In the data rows, 128 means zero.
Some points, each followed by its number:
[114 123  48 107  41 144 139 155  60  61 148  55 189 161  14 178  13  34
  83  88  73  95  44 159 140 187 123  86 110 160  76 106 135 122 124 158
 138  97 198 150 136 227 111 145 170 167  82 114  69 188 131 107  58  93
 172 255 129 150  80] 0
[143 142 126 164 120 163  95 111  81  93  97 139 118 135 130 163 130 196
 156 138 143 196 189 136 110 160 145  67  50 133 144 116 125 159 122 114
 124  89 135  95 176 123 132 112 164 171 115 176 152  41 112 150  88 150
  92 141 128 139  92] 1
[ 99 103 115 152 144 149 141  83  62   2 162  87 162 218 118 125 151 161
  69 125  98 209  90  86 164 230 137 129 122 233  97 132 114 207 202  89
 147  16 214 125  63 215 157 155 137 200  97  92 133 115 167  50 129 155
 114 121 123 152  35] 2
[218 105  83 179  90 181 109 118 166  89 137  83 107  79 115  34 195 199
 137 207 164 174 103 109 129 157  50  87  37  82 103 106  90 177 255 171
 153 112 121  63 170  69 143 101 150 157 105 156 207 113 125 203 239  80
 114 129 197  97 143] 3
[178 150 175  30  87 116  98 179 115 101 133  95 115 107 129 157  85 115
 133 126  77 121 122 162 158  58 123 117  36  96 128 135 163  75 109 161
 167 214 116 129 172 140 174 132 114  98 171 153 172 145 113 152 101 101
  64 133  84 110 156] 4
[166 107 119 141  92 121 116 153 146 149  78 131  54 139  68 142 151 170
 137 167 132 181  22 111 155 134 141  65 152 121 101 195  80 130 150 200
 173 155 105  72 167 135 129 126 138 105 112 180 135 109 101  96 198  87
 104 203  52  80 143] 5
[140  46 107  71  98  71 230  76 116  43 168 152 104  65  74 117  98 130
 107  86 162 147  72 194 111 125 162 142  83  99  58 188  84 162 154 134
 199  82 130 134 138 182 183 121 180  30  89 191 157 173 134  98 102 149
  76 126  64 128 137] 6
[168  76 124  74 140 109 188 136 167  69 110 138 126 141  49 249 181 124
 186 135 188  81  22 176 180 125  85  96  76 168 120 181  51 198 143 132
 199  33 137 115 118 172 181 161 119 111  91 177  94 130 101  65 142  93
 127 121  69  82 130] 7
[ 59 132 197 170 127 151 110 155  94 188  94 155   0 184 208 185  70 128
 103 117 179  96  78 136 223 183 119 155 167  99 137 133 111  93  77  99
  87 131 118  44 162 145  99  94 171 132 140 201 113 129  83  89 116  69
  93 142  79  87 109] 8
[109 112 125 150  79 139  77 103 138 136 159 138 210 101 119 103 127  62
 105  25 142  67  73 123 124 149 155 173 152 159 150 150 115 153 125 161
  90 130 161 132 129 157 137 124  87 157 119 129 157 187 143 156  89 115
 168 152 190 165 129] 9
[166 107 112  58 149 222  82  59 168  78 155  99 114 115 116  98 147 126
 123 255 127  76 117  84  96 112 168  92  68  37  49 140 127 209 138 179
 178  99 153  94 184 117 135 153 162  96  60  61 100 121 173 152 190 184
 148 188 152 151 164] 10
[152  81  91 118 106 181 224  86 172  98 139 112 107  91 124 161 107 207
 168 203 152  76  99 149 108 173 128  91  91 149  92 114 122 151 118 167
 129  92 123  65 173 125 145 150 148  98  65 153 114 104  91 122 113 108
 110  98 135  72 143] 11
[123  97 158  63 123  99 165 165 142 154 108 129  95 104 153 183 153 155
 166 102 131 167  91 127 137  56  67 104 124 144 134 206  93 146  43 112
 151 139 118 108 158 164 103 172  91 159 151 164 123 189 101 169 108  85
 147 145  96  85 152] 12
[224 123 197 102 131 159  52 124  77 178 180 133 138  55  59  69  93 127
 173 129 200  70 110 159 123 102 160 128 145  80 185 120 119   5 198 217
 152 176  85 182 139  45 171  60  95  48 100  82 225 207 176 118 131  89
 153 109  79 174 170] 13
[147 132 182 143  58  70 122 114  74  87 146 187 150 125 124  59  93  48
 155  96 118 152 155  88 111  38 106  91 144  89 149 102 190 101 126 149
  88 153 141 165  85 121 104 130 114 116 170 101 192 131 116 157  56 154
 124 112 126 128 122] 14
[154 159 111 188 120 156 117 129 135 122 119 114  83 154 173 102 113  80
  91 103 127 160 121 107 111 128 138 105 135 129 130 136 113  74 100 110
  95 176 140 122 151 137  99  98 116 136 165 123 109 114 152  99 161 142
 132 152 125 133  97] 15
[ 59  94  65 126  77  76  82 122 144  85 111  85 185 166 123 147 118  59
  71 106  86 116 107 131 153 125 136 139  98 177  66 106 159 144 113 158
 111 117 171 147  55 189 114 196 110 225 101  92  45 172 114  97  90 157
 127 154 133 118 139] 16
[141  89  88 124  79 148 103 119 106  89 160 134 194  48  35 112  78 107
 128  96 140  64  48 189 103 165 136 164 146 136 150 148 222 171 195 180
 161  99 151 159  44 155 189  93 115  44 107  86 118 117 133  86 133 140
 132  91 157 197 106] 17
[108 149 152 143 218 117 112  62 112 132 176 197 156 167 166   0 126 181
 143  73  56 164 232 162  50 153 244 204 156  81 185  72 173 106 154 111
 103 151 128 184  48  24 134  89  97 115  87  30 196  39 170 125  81 233
  28  63 173 207  55] 18
[135 177 136 117  79  97  90 127 127 167 160 142 165 106 144  85 118  58
 122 120  91 126 149 123 134 131 136 124 142 121 147 125 173 103 156 130
  96 168 140 142  87 104 131 132 130 102 137 102 161 160 160 138 119 178
 168 134 133 149 107] 19
[124  81  42  97 107  88 163 106 188 181 111  73 163  65 183 140 107 115
 182 158 116 189 150 178  97  84 184  64  86 174  96 149  67 163  73 178
  93 183 102 110 183 124  36 233 111 148 125 104 118 203 130 107 100 135
 147 202 133  19 141] 20
New points follow, each followed by the numbers of its five nearest points above by angle, seen from the average point of the numbered points, nearest first.
[ 31  86 210 140  62 111 149 156 142 132 105 116 143 160 155  70 204 116
 155 114 124 115 116 118 108 114 137 182 104 152 101 120 177 154 149  71
 169  77 158 153  48 147 157 103 118  86 161 125 105 121 205 111 151 125
 106  90 254 164 113] 18 17 2 19 9
[124 126 105 117 130  99 162  63 138 114 167 195 147 184 174  85 134 149
 147  83 139 130 170 161  96 130 210 122 121 128 154  67 135 129 155  73
 137  63 103 167 125 126 130 163 148 104  94 116 165  67 165 122  99 192
 150  67 155 146 143] 18 1 19 14 2
[139 145 147 209 202 181  45 129 129 150 201 210 115 198 159 128 117 186
 120 137 219 101 207 129 100 119  78 151 154 145 198  79 143  96 113 110
 174 116 118 124 105  71 145  31 145 114 174 127 219  75 142  99 138 203
  51  17 151 179 118] 18 1 13 15 8
[110 158 118  94  75 105 109 213  95 197 112 128  92 147 168 156 133 102
 111 148  82  84 157  94 190  91  74 139 118 119 138 116  74 106  60 100
 108 154 143  87 167  92  98  92 185 148 143 194  83 137 102 144  76  93
 155 177 153 110 136] 8 12 15 4 19
[191 170 160 136 131 116 157 129 154 127 144 126 149  84 119 129 158 135
 151 124 150  55  60 106 144 142 157 146 186 131 144 155 187  95 189 134
 126 124  88 139 107 150 194  47 117 111  81 136 163 136 118  88 160  91
 126  72 103 164 136] 13 17 19 9 18
[176 141 109 178 204 135 143  90 203 195  38  54  89 156 160 101 255 162
 186 232 146 135 153 114 112  90 189 110 134 107  58 154 114 144 204 151
 129 141 101  70  39   0  88 150  72 121 121  64  81 132 195 149 222 139
 123 131 195  86 164] 3 10 20 18 5
[ 24 107 115 156 157 134 152 121 154 124  89 119 141 152 164 168 149 121
  67 110  88 186 128  62 116 142 126 129 164 187  87 154  80 112 123  63
 112  90 110  87 131 124 123 213 115 195 145  98 127 177 132 126  96 138
 156 170 131  93 108] 16 2 12 20 15
[115 116 117 118 143 124 140 192 199 131  65  66 122 113 148 117 211 142
 153 202 125 168 152 114 171 142 145 113  77  92  77 109 113 144 157 119
  75 140 151  44  84  81 117 150  97 149 134 122  93 117 145 126 169  53
 143 165 169 130 142] 3 20 10 5 12
[126 108 206 142 150 164  89 108  89  69 156 158  26  89 111 131  94 130
 114 106 221  56  33 170 130 143  96 160 206 121 116 194 120  71 137 131
 152  89  79 146  54 142 136  75 148  95 108 118 187 162 100  79 120  94
 134  85 106 160 123] 13 8 17 6 7
[153 109 107  93 100 202 157 144 107 160 163 118 142 176 152 147 149 201
 103 120 105 118 143 128 127  72  77 210 159 109 169 133 170 132  88 179
  91 169 139 164 107 104 138  51 127  62  89 164 100  84  85 182 150 140
 112 157 127 145 164] 18 4 8 12 15
[180 120 187 135 116 159  92 162 142 162 159  97  69  47 120 144 144 151
 133 145 143  99 158 119 125 116  56  82 122 123 172 163 130 164 126 167
 117 153 118 108 151 131 106  66 146  99 106 143  95  70  90 174 156  58
 135 132 146 100 203] 3 12 5 8 11
[108 130 206  88  59  96 183 130 215 131  64 139  32 104 172 147 183 138
 167 139 150 141 100 149 165 129 129 156 142 132 126 182  67 111 154  96
 112 173 131  62 112 103 141 184 122 147 180 151 166 153 128 128 154  54
 111 121 148  87 149] 12 8 5 7 20
[ 91  83 107 156 182 132 126 195 134 148 103 138  63 145 123 119 178 184
 124 132 155 128 118  51 198 148  91 197 160 158 139 143  96  40  83  71
 115 127 122 102 145 122 135 178 131 109 120 137 129 142 123  95 124  66
 147 148 110 158 175] 8 12 15 5 7
[203  99  44 134 127 166 118 110 144  95 167 119 153 113  69 101  43  87
 133  72 144  87 128 130 131 162 111 140  73 102 102  64 144 178 132 185
 181 100 138 134 101 134 156 100 138  89  47  99 156 103  94 144 130 125
 134  77  82 106 132] 17 11 6 13 10
[107 143  71 113 104 112 186 180 135  77 130  84 171 108 109 136 121 109
 116 137 118 143  97 107 101 133 135  85 111 109 107 106 153 175 115 154
 142 135 146 114 162 131 184 136 164 124 101 128 148 129 144 155 127  95
 131 162 113 141 147] 0 11 10 3 4
[158 161 133 205 152 170 147 110 153  98  90 108 103 151 138  77 166 187
  97 199 141 142 147 122  90 192 160  98  97 113 109 152 112 179 205 117
 120 121 122  58 154 131 132  81 107 132 153 123 104  83 134 130 183 126
 109 107 151  95 118] 3 1 15 11 10
[125 131 106 120 125 170 148 101 133  91 114 147 150 137  93 158 141 186
 122 205 101 144 148 117 155 199 140 110 106 114 100 104 153 190 130 135
 161  92 114  77 214 125  97 134 193 135 170 180  87  64  82 107 192  70
 112 149 100  89 175] 11 1 5 3 10
[240 150 132 179 118 111  80 127  80 136 142 206 112 192  87  67  67  88
 112 123  65 150 142 138 139  87 113 185 161  52 255 108 245  95 152 133
  88 161 105 162 129  58 127   0 143  90 151 148 138  68  98 224 114 194
 146  76 158 195 143] 14 18 19 13 15
[114 145 131 106 165 123 116  97  96 164 149 176  83 103 142 150 150 160
 138 101 133 106 148 127 175 105  93 149 210 123 150 153 117  86  78  71
 132 143  97 132 166 125 142  99 133 113 134 177 143 143  95  91 124 100
 125 115  89 125 133] 8 12 15 13 4
[127 130  96 183 128 133 109 198 170 125 107  90 137 148 125 155 174  52
 130 132 127 149  61  87 145 141 117 139 146  94  70 166  81 128 162 109
 139 149 198 102  65 131 132 152  94 199 123  82  69 184 143 118 180 132
 126 114 171 142 107] 16 15 2 9 19
[ 92  83 194 162 175 119  88  65 116  72 156 114 249 120  91 182 120 147
 111 146 190 106  58 116  97 128 121  90 141 152 150 114 155 127 182 139
 166 135 120 196  54 121 195 129  80 157 104  39 200 178 186 156 118 142
 135 126 113 204  83] 17 13 9 2 18
[ 50  79 152 151 146  88 154 159 140 104  51  80 157 142 140 114 208 134
 149 112 118  72 125 151 123  94 108 165 113 136 117  86 187 205 189  85
 154 107 143 144  37 108 101 186  30 121 140  64 145 103 171 150 128 109
  76 118 250 168 110] 18 16 17 2 9
[ 32  59 164  67 139 117 163 140 130 117 156  81 141  36 106 185  80 255
 207 123 165  72 103 188 129  85  79 150 158 102 134 191  79 135  65 150
 160  53 122 139 184 156 156 132 172  40 147 178 136 160 136  80 141  84
 178 117 173  93 156] 12 7 11 6 8
[ 89 133 110 157 155  78  90  89 169 177 102 123 176 206 200 158 145  85
  57 127 141 178 133 100 161 147 136 146 158 161 106 136 109 112 136  50
 124  96 150 142 103 135  93 166 134 183 144 122  95 167 151  98 127 144
 170 106 155 108 112] 16 15 2 19 8
[107 109  50 137 124 200 124 129 157  63 113 118 150 153  95 108 163 119
 115 157 119 189 122 146  97 186 162 152  97 152 113 144 145 175 221 117
 128  49 216 119  43 154 141 127 111 143  64 106  67  46 135  93 196 160
 131 114 109 122 129] 2 17 16 10 3
[153  89  87 128 182 114 149 100 134 170 204 181 189  94 159 100 145 131
 158  77 165 138 177 143  88  81 129 121 105 126 146 122 131 111 107 131
  93 127  60 174  75 134 113 160  74  87  95 108 137 112 127 172 134 141
 127 118  81 120 191] 18 14 19 13 20
[ 89 145 145 124 155 130 160  84 136  68 215 133 105  92 125 106 127 153
 136 138 149 124 163 151 140 135 202 135  98 118 117 109 165 159 173 154
 118  88 131 160 119 127 146  94 125  94 151 119 148  95 123 134 128 148
  86  71 137 137  90] 18 17 1 6 2
[233 174 101 162 179 140  83 130 112 136 123 115 155 188 144  52 159  41
 104 141  88 172 105 157  32  45 216  71 108 137 171  95 162 135 185 149
  86 127  77 151 115  97 134  91  97 123  83  39 155  67 135 167 161 169
 139 152 161 207 151] 18 19 15 14 13
[102 118 149  86 111 109 115 113 116 100 118 145 165 124 154  93 175 171
 158 109  82 126 130 131 132 157 155 159 135 111 168 125 141 159 127  67
 144  85 131 137 115 137 151 137 133 122 143 135 109  86 129 151 114 142
  98 107 190 131 140] 18 1 2 19 9
[ 72 118 158  88 124 101 167  93 107  48 143 186 128 119 107 159 167 164
 164 157 133 145 146 206 155 145 187 185 102 105  97 155 168 107 106 116
 204  44 103 157 158 150 183 153 210  46 131 121 163 134 169  63  86 146
  81  89 169 134 114] 6 18 7 17 11
[128 101 124 107 164 150 158  91  96  93 156 122 117 130  90 183  93 121
 135 110 136 124 147 168 102 211 139 148 144 175 195 121 124 138 135 157
 118  85  76 111  97 198  85 152 138  93  82  98 174 127  86  85 136 133
 150 102  25 140  91] 2 7 17 11 8
[171 118  73 171 130 161  82 111 132   4 155 124 191 215  41 124 136 144
 152  81 106 139  48 154 136 127 167 117  79 171 146  91 136 210 216 137
 161  89 186 206  59 149 193  78 131 164  61  77 134  66  99 123 135 180
 102 131 210 191 140] 2 17 18 16 0
[ 73 180  60 133 114 124 148 145 160 161  80 128 156 152 150 137 181  82
 112 144  43 126 199  93  52 171 157  84  94 120  61  43 184 141 123 130
  99 156 162 107  90 167 114 179  74 170  87 125 121 157 125 115 136 155
 151 138 158 155 116] 16 19 15 20 18
[149 148 192 111 139 107  93 153 128 133 104  84 144 134 132  81 177  74
 147  78 128 135  99 115 113  84 172 164 128 157 129 150 135 133 197 119
 121 131 130 134 105 128 205 105  57 145 152  80 129 138 174 157 166 132
 101 103 230 198 138] 9 19 18 13 14
